(in the rows, 128 means zero)
Y: rows in a few groups, each row roughly a mix of its group's directions:
Y (164 x 12):
[[132  99 175 113 152  90  74 123  99 114 104 144]
 [156  84 128 120 169  93 116 164 128 144 142  78]
 [123  76 139 190 133  95  88 128 131 120 127 152]
 [129 159  78 105 110 154 147  62 113 133 122 127]
 [117 120  67 123 155  72 147 110 137 125 155 100]
 [154 130 116 137  95 117 105 120  66  69 134 130]
 [105 136 167  78 151 152 107 169  94 136 140 158]
 [129 103  74 120  97 123 158 160  92  81 126 123]
 [101 166  79 111 126 148 139 117 182 161 110 139]
 [138 153 173 173 181 161 117 113 153 137 135 114]
 [118 130  72 176 176 106 143 134 153 155 128 133]
 [133  92 136 173 161 167 106  94 163 131 142  97]
 [118  81 153 171 128 107 103 128  84 112 160  96]
 [152 147 163 123  81 146 105 142  72  91 120 139]
 [137 139 100 153 114 194 144 128 181 129 150 148]
 [158 125 135  98 123  96 154  89 192 152 121 111]
 [146 112 190 109 148 151 113 166 109 109 103 164]
 [163  79  75 105 116  86 116 127 152 133 146 119]
 [ 97 166  96 109 144 165 173 145 136 165 130  97]
 [130 151 132 159 153 113 141  64 122  93 174 140]
 [117  83 142 101  96 165 131  76 121 165 119 149]
 [112 181 147 100 121 117 112 123 126 174  71 121]
 [100 146 127  73 132  86 135 101 127 131  98  78]
 [140  94 150 132 159 106 105 191 131  82 122 114]
 [133 126  69 183 151 105 161 123 135 161 127 144]
 [127 187 129  84 124 145 147 190 132 122 135 126]
 [147 165 122 107 109 139  80 161 158 134 104 177]
 [122 110 146 166 112  81 116 117  72 126 133  82]
 [ 60 161 116 102 147 179 129 141 121 135 109 131]
 [113  87 137 115 156  83 106 101 147 167  95 157]
 [171 103 128 105 104 196 121  97 137 111 115 108]
 [101 175 130 151 155 175  80 120 126 149 120 156]
 [109 134 153 102 175 125 111 120 149 195 131  97]
 [135  98 102 156 168 156 127 106 163 143 148  74]
 [124 105 150 117 101 130  92 171  67 159 125 109]
 [149 138  95  75  92 113 132 104 161 136 130  79]
 [ 80 117 177 131 142 147 130 161 114 149 140  74]
 [106 124  58 135 134  92 116  90 112 132 158 107]
 [ 95 141  64  98 145 140 107 133 117 101  99  91]
 [141  74 136 199 114 146 119 135 133 126 110 157]
 [119 185 188 127 163 122 145 139 120 145 154 150]
 [153  75 127 169 109 155 109 120 181 142 143 111]
 [142 116 149 104 143 142 174 103 134  87 179 163]
 [160 147 102 121 114 185 166 152 154 114  95 153]
 [ 59 131 144 152 131 177 121 147 146 155 107 119]
 [154 132 147 147 170 111 152  73 154  95  94 120]
 [126 146  96 155 118  99 176 137 115 192 127 146]
 [130 105 127 123 122 123 124 122 176 198 149  87]
 [138 146 140  97 186  96 104 134 136 174 111  95]
 [116  91 154 103 171 122  92 156  86 142 124 165]
 [ 80 130 149 156 120 139  63 155 148 137 158 127]
 [157  83 107 140  85 112 123 174 113 102  99 104]
 [117 182 109 105 149 127 168 127 108 100 159 173]
 [126 161  90 147 153  78 126 119 149 107 172  95]
 [123 169 117  82 100 142 125 131 109 186 147  95]
 [137 108 135 190 119  94 105 141  81 146  94 120]
 [ 90 138 151 115 140 115 109 191 168 154 108 152]
 [162 122 171 102 153 131 180 106 118  82 131 114]
 [154 198 113 104 117 146 123 104 107 156 162 111]
 [124 154 108 105 137 162 164  75 155  97  92 139]
 [ 98 102 131  73 119  96  88 100 121 167 105 134]
 [130 196 127 127 148  91 137 127  90 148 156 158]
 [132 130 112  91 167 129 151 165 120 108 174 177]
 [ 99 129 147  74 170  94 109 101 109 145 150 157]
 [161 155 143  85 106 144 157 155  91 178 124 130]
 [116 119 161 138 102 127  86 134 112  83 179  92]
 [100 164 112 118  83 154 181 144 119 122 149 164]
 [152 126  90 141 143 114 171  64 147 145 101 138]
 [142 119  67 127 117 161 155 157 128 165  96 157]
 [118 161  90 121 117 152 156 145  70 156  93 110]
 [ 72 122 133 139 151 118 141  78 143 149  81 104]
 [150 173 113 128 132  79 183 118 130 109 105  97]
 [ 98 145 171 110 114 108  94  71 123 149 116 162]
 [141  84 100 128 108 159 126 184 147 146 100  93]
 [121 100 116  85 130 120 131  90 163 160 168  85]
 [146 157 128 108  87  96 125 150 105  97 101 183]
 [114 115 167 159 122 152 116 179  74 157 122 134]
 [104 101 135 143  95 115  96 165  75 146 168 117]
 [151 163 156  66 100 136 136 134 135 110 144  82]
 [156 106 185 134 101  98 111 179 139 153 141 115]
 [114 105 106  96 154 164 111 163 144 169  90  96]
 [166 130 118  52 132 108 122 145 116 157 129 159]
 [109 121  57 127 157  87 134 143 118 157 139 101]
 [136  91 151  99 107  87 117 188  93 121 119 138]
 [142 119  98 119 137 187 145  72  92 138 136 147]
 [151  98 150 193 157 119 116 124 126 118 104 174]
 [149  63 110 144 107 127  81  95 149 106 116 137]
 [150  89 201 123 108 127 154 156 143 129 117 147]
 [ 98 139 159 134 112  77 120 106  91 130 151  77]
 [135 190  97 133 142 156 123  85 110  91 114 149]
 [121 182 133  83 120 164 127 132 186 111 130 136]
 [125 157 148 142  79  98 172 113  99 159 133 165]
 [145 133 137  90 116  78 158 170 131 107 144  82]
 [128  70  81 168 173 117 107 129 122 136 130 141]
 [ 88 116 170 112 145 129  98 113  76 100 105 157]
 [191 106 145 119  92 136 129 102 127 118 175  98]
 [130  98 146 196 147 154 129 107 155 120 144 169]
 [127  92 176 184 154 111 112 118 138 103 146 159]
 [162 110  84 126 150  91 138  69 119 123 115 160]
 [125 131  96 188 170 103 120 168 153 102 123 120]
 [103 111 113 121 143 100 173  77 120 138 180 146]
 [136 127  64 196 134 102 147 119 131 136 133 131]
 [162 159 171 122 112 162  92 145  96  83 126 135]
 [111 157 163 139 147 145 110 137 106 144  63  88]
 [138  83  91 144 151 153 181 110 120 126 112  87]
 [160 157 108 167 132 166 173 143 161 125 139 165]
 [155  92  80 137 142 176 146 156 135 142  86 132]
 [146  87 160  92 101 134 153  75 139  92 129 134]
 [130 141 146 122 153 141 129 192 159 185 127 106]
 [177 105 120 134 144 128 172 142  93 142  72 141]
 [160 120 116 177 115 150 152 162 107 138  73 151]
 [145 142 151  99 114 134 113 195 133 140  92 171]
 [ 96 171  91 151 130 126 108  81  91 117 126 162]
 [107 124 111 108 158  71 138  88 132 148  76 129]
 [151 118  96  78 145  85 113 173 111 131  95 118]
 [101 146 150 124  85 106  71 157 102 134 159 107]
 [ 90 129 164 108 155 119 133 134 187 167 100 144]
 [134 135 151 175 100  84 149 107  75 115 122 103]
 [163 140  96 136 102 138 159 193 152 143 117 101]
 [ 67 126 148 167 142 159 100 164  98 113 125 139]
 [127 126 182  96 140  88 148 102  93 141 111  87]
 [128 109 119 166  98  93  77 136  84 130 125  89]
 [148 150 131  54 153 111 145  99 153 124 137 158]
 [142 112  94 110 133 105 189  79 109 124 155 147]
 [115  76 146 170 134  97  90 138 155 155 112 158]
 [117 141 111  78 108 156 141  56 133 144 134 119]
 [ 88 140 149 156 105 138 108 150 148  82 150  77]
 [135 128 117  88 143 138 150 134 143 149 149 208]
 [112 131 118 133 125 176 112 188 104 165 120 167]
 [136 178 141  83 111 135 175 108 148 102 150 158]
 [181 144 116 136 108 123 144 124 175  84 172 122]
 [112 132 153  71 135  74 113 118 118 160 148 162]
 [ 87 144  97 150 112 182 147  88 115 109 103 110]
 [163 116 118 177 166 152 133 127 167 130 151  82]
 [144  71  96  97 100 143 156  85 125 153 125 112]
 [121 159 135  91 131 177 111 173 169 142  97 116]
 [157 171 111  75 126 129 109 108 173 102 103 116]
 [155  96 117 143 116  97 158  92  79  94 148 101]
 [ 75 153 169  97 135 171 142 119 144 133 128  90]
 [ 90 151 166 155 128 138 114  54 119 134 120 120]
 [125 121 188 155 150  71 108 121  92 139 119 131]
 [130 109 174 171 121  90  94 135  80 115 131 104]
 [109 115 115 174  98  87 132  92  92 119 173 129]
 [137 105 179 140 106 113 117 161 122  60 115 132]
 [149  70  86 118 129 148 120 179 149 134 116 102]
 [181 134 168 109 154 118  95 119 145  80 100 133]
 [130  81 149 105  82 113  83 146 125 132  93 160]
 [111 116 177  90 150  99  89 107 133 165 142 159]
 [ 93 140 100 205 118 112 139 147 145 146 107 141]
 [183 113 175 136 114 145 134 140 161 124 179 141]
 [126  91 112  80 134 109 189 122 128 169 111 132]
 [143 183 128 116 137 118  94 106  73 117 167 143]
 [ 74 137 127 107 155 117 134  69 112 108 104  94]
 [150 146 190 122 119 129 148 190 155 121 118 117]
 [ 97 118 184 168 121 144 139 151 101 115 145  81]
 [172  83 131 134 140 106 130  73 159 148 134 161]
 [139 143 112 165 154  86 151  95 126  65 130 133]
 [123 121 199 170 132 143  89 112 128 136  97 113]
 [107 159  77 153 161 156  75 114 112 142 132 131]
 [101 118 118 173 105 147 119  88 126  92 138  72]
 [110  91 139 141 122  83  98 118  80 131 176 108]
 [184  99 118 152 135 136 146 122 108  92  82  95]
 [110 181 169  90 134 114 133 115 158 129 150 173]
 [106 153  64 145 137 154 155 123 152 152  90 151]]

the four rows of each list that fit no group, in list order (the others fit one group, some only roughly):
    Z_238: [158 115  83  90 104 156 166  92 113 142 151 151]
    Z_620: [138  70  99 165 164 130 150 128 112 162  95 141]
    Z_755: [ 91 117  93 148 142 154 169  85 112 128 139 174]
    Z_926: [138 150 180 117 168 165 142  94 154 137 167 125]
    Z_143: [ 76 160 136 123 114 104 121 161 149 179 144  95]
    Z_800: [100 128  90 180  95 142 123 160 108 164  94 125]
    Z_717: [163  77 131 125 121 124  81 116 152 116 165 168]
    Z_757: [125  79 102 133 168 117 161  89 125 138 159 167]
    Z_929: [171 121  89  98 153  99 164 153 102 141 131 168]
    Z_260: [116 120 184 127 139  87 129 169 145 172  97 138]
    Z_913: [122 110 154 164 150 178 161 118 146  86 139  92]
    Z_392: [119 123  93 125 147 126 165  79 100 133 100 183]
 : Z_238, Z_755, Z_926, Z_929
    Z_670: [171 164 144 116 130 102  86 118 110  69 141 129]
    Z_370: [129  92 158 172 101 146  87 102 120  95  91 131]
    Z_453: [109 164 142 156 154  84 135 128 115  79 121 175]
    Z_267: [ 84 143 156 149 154 141 128  95  89 129 104  76]
    Z_237: [106 155 134 121 180 105 165 152 152 105 147  81]
    Z_266: [135  97 163 117 167 119 115  66  98 109 146 149]
    Z_373: [182 155 131  77 132 142 159 115 100 114 159 151]
    Z_563: [125 128 167 134 157 111 100 112  92  84 142 182]
    Z_223: [159 147 110 149 111 115 169 121 105 143 107 196]
    Z_490: [106 111 111 142 133  79 107  74 131 181 132 140]
    Z_280: [152  90 131 137 106 128 155 200 123 111 162 136]
    Z_26: [148 141 140 145 141 128 127  89 168 122 186 177]
    Z_391: [ 93 139 111 178  96 151 115 148  88 127 168 154]
 : Z_670, Z_237, Z_490, Z_391
    Z_534: [117  91 149 107  74 162 135 102 165 136 118  90]
    Z_295: [ 90 124 129 157 147 116 127 146 103 194  86 111]
    Z_542: [113 133 150  78 154 145 142 185 149  92 122 153]
    Z_944: [184 102 114 125 102 144 126 129 107  63 150 133]
    Z_859: [148 144 121 108 151 140 190 160 157  86 125 154]
    Z_989: [180  84 126  91 127 149 174 103 108 139 118 144]
    Z_207: [119 156  91 108  96 100 140 161 152 124 186 149]
    Z_675: [153 164  90 107 156  85 144 129 123  77 135 153]
    Z_236: [132  96 114 129 119  91  80  90 131  74 152 120]
    Z_709: [101 118  75 130 136  82 115  98 127 148  75 126]
    Z_457: [169 142 102 116 118 104 130 147 121  73 138 184]
    Z_326: [117 115 128 131 169 170 154 126 145  93 112 190]
    Z_691: [111 189 152 108 109 153 142 153 126 176  98 137]
    Z_475: [151  69  82 117 127 102 114 125 100 138 158 161]
    Z_607: [112  83 147 133 167 106  81 166 149 127 146  96]
 : Z_542, Z_859, Z_207, Z_326
    Z_493: [139 164  59 149 120  84 148 110 135 148 111 132]
    Z_342: [144  90 146 140 112 118 153 200 129 136 163 108]
    Z_707: [161 131  72 126  74 106 122 116 123 128 119  81]
    Z_221: [130 107 173  93 134 142 188 111  94 153 134 150]
    Z_525: [124 146  97 139 110 146 141  74  96 101 148 180]
    Z_30: [129 126  47 141 108 146 118 118 168 129 110 150]
    Z_806: [ 97 128  97 161 184 118 138 160 138 125 173 153]
    Z_795: [106 101 128  80 167 101 171 112 173 138 125 121]
    Z_110: [119  97 173 163 135 115 138 118  89  85 173 123]
    Z_567: [141 151 148  81 118  82 103 161 127 170  99 144]
    Z_3: [ 89 145 157  91 149 139 149 101 156 105 156  80]
 : Z_493, Z_221, Z_525, Z_806
    Z_263: [128 154  45 145 153 139 121 115 124 136 144 160]
    Z_891: [147 150  87 146 187 108 152 127 130  83 115 151]
    Z_592: [131 151  91 131 157 105 132  81 167 145  77 141]
    Z_467: [164 144 110 159  87 162 161  95 117 105  98 153]
    Z_578: [168 113 159 165 103 122 110 174 134 135  92  91]
    Z_920: [117  65 142  96 143 107 118  83 103 119  92 131]
    Z_367: [165 100 124 115 115 107  88 182 135 175 136 108]
    Z_938: [126 117 125 151  81  98 123  97  88  89  94  97]
    Z_624: [129 100 115  94 137 136 107 209 111 131 142 108]
    Z_60: [130 171 116 102 128  76 107  75 148 123 109 102]
 : Z_263, Z_920, Z_367, Z_624
    Z_503: [155 151 128  67 122 107 118 151  67 122 138 118]
    Z_789: [118 150 197 132  96 135  89  98 137 108 114 106]
    Z_752: [141 150 126 147  84 133 138 184  84 145  88 121]
    Z_489: [135  95  49 124 138 109 146 129 138  96 132 157]
    Z_865: [156  78 109 130 126  95  92 112  90  98 160 109]
    Z_486: [152 159 176  84 101 112 152 163  95 130 144 113]
    Z_150: [115 136 185 136 156 145 148  88 158  85 152 117]
    Z_402: [154 151 105  61  96 125  96 122 105 150 118 101]
    Z_822: [125 160 170 132 114 169 165 113 114 106 162  83]
    Z_310: [ 66 125 135 127 101  79  99  98 138 126  95 123]
    Z_222: [ 99  98 138 108 128 147 127  95 100 192  94 110]
 : Z_789, Z_489, Z_402, Z_310
    Z_20: [129 155 134  94 150 124  99 105 138 201 130 159]
    Z_155: [130 116 140 134 136 109  83 173 175 170  92 128]
    Z_159: [ 73  91  92  85 137 128 108 103 134 139 108  98]
    Z_355: [162  70 164 111 117 107 107 144  89 111 159 131]
    Z_80: [119 145  96 188 165  97 148 121 121 139 115  85]
    Z_883: [ 74 122 104 156 123 159 141 106 140 144  77 162]
    Z_577: [ 86  70 120 180 100 106 107 141 133 113 119 127]
    Z_473: [154  90 104 141 125 144  84 146 133 122 149 193]
    Z_866: [153 102 143 144  88  73 158 124  95 119  92 144]
    Z_186: [119 106 147 158 124 121 152 163  72  89 130  87]
 : Z_20, Z_155, Z_80, Z_866
    Z_197: [105 104 101 162  97 123 104 111 114  75 167 154]
    Z_22: [176 121 191 131 128 149 131 149 100 119  96  97]
    Z_63: [180 111 135  84  82 140 158  97 116 147 148 122]
    Z_470: [113 147 100  84 109 116 173 119 171 141  83 115]
    Z_177: [145 104 139 126 112 129 102  80 187 162 154 152]
    Z_522: [164 105 138 187 129 118 165  80 156 137 124 130]
    Z_520: [169 130 158  99 133 129 150 161 177  89 135  95]
    Z_984: [120 129  73 142 155 106 123  68 152 109 156 115]
    Z_59: [ 95 101 129  97 144 131 150 126 133 189  94  87]
    Z_560: [177 152 100 125  99 142 170 123 124  97  80 114]
    Z_344: [182 151  95 138 130 157 153 157  87 138  97 148]
    Z_119: [130  62 100 159 154 168  95 138 133 119 142 118]
    Z_218: [116 130 173 105 131 169 129 130 154  76 158  91]
    Z_328: [162  80  67 142 144 121 124  97 120 115 112  98]
    Z_841: [178 138 159 171  93 118 141 158 151 106 148 157]
 : Z_197, Z_22, Z_470, Z_59
    Z_845: [123 126 190 124 129 129 114 102 148  66 132 161]
    Z_925: [115 169 132  74 158 168 167 116 116 153 126 149]
    Z_980: [126 135 129 182 176 105 153 110 134  96 115 173]
    Z_163: [173  91 164  79 101 146 112 141 103 130 139  99]
    Z_465: [119 142 156  86 110 158  90 103  88  82 117 138]
    Z_69: [101 157 136  79 136 165 156 103 128  95 164 155]
    Z_530: [ 85 142  96 171 122 195 117 149 131 126 127 135]
    Z_902: [ 72 146 158 111 162 120 122 122 102  72 143 121]
    Z_403: [124 123 119 119  93 122 149  75  59 144 133 108]
    Z_594: [123 147 208  97 156 136 149 142 127 112 152 120]
    Z_293: [139 147 181  93 160  98 152 131 146  82 141 149]
    Z_276: [ 85 177 131 103 120 125 110 165 156 129 132 179]
    Z_689: [105 116 116 140 176 148 118 142 179 174  92 136]
    Z_350: [136 137 146  95 104 127 112 154 157 164 124 197]
    Z_571: [130  99 141  90 150 194 144 111 148 133 143 167]
 : Z_69, Z_403, Z_276, Z_571
    Z_785: [ 99 133 119 132 175 132 135  80 114 115  64 137]
    Z_153: [124 113 194 151 142 154 121 173 127 151 119  91]
    Z_204: [ 84 167 124 142 109 172 157 117 172 133 157 147]
    Z_498: [ 96 147 161 146 143 146 123 146 113 108 156  57]
    Z_679: [110 159 101 102 186 142 164 140 133 156 158 101]
    Z_105: [152 147  61 130 127 114 146 116 155 185 123 126]
    Z_318: [128 132 148  95 152  56 128 106 166  99 129 126]
    Z_693: [123 166 148 154  91 131  87 132 100  69 126 146]
    Z_790: [118 109 156 138 112 116  93 122 118 197  82 140]
    Z_972: [151 124 185 134 142 171  95 106 134 137 135 178]
 : Z_785, Z_498, Z_105, Z_790
    Z_361: [100 110  93 174 145  95 115 171 156 133 120  91]
    Z_877: [140 120 196 185  98 127 111 115 144 130 148 125]
    Z_842: [134 122  96  96 163 130 147  60 111 140 109 159]
    Z_126: [117 101 155 188 146 124 130 153 149 133 187 135]
    Z_129: [154 103 184 154  93 113  85 130 157 150 110 133]
    Z_298: [128 116  70 140 145  97 110 148 126 132 102 190]
    Z_898: [149 125 144 101 112 107  89  62 147  96 150 122]
    Z_106: [ 83 134 160 150 152 160  93 136  79 157 109 135]
    Z_695: [121 161 137  67 158 105  95 126 158 156 101 115]
    Z_744: [112 104 100 127 133  70  89 136  99 156  92 152]
    Z_539: [116 166 185 103 151 155 121  96 106 152  95 115]
    Z_890: [117 182 126 102 129 181 144 159 111  99 164 128]
 : Z_126, Z_898, Z_106, Z_539
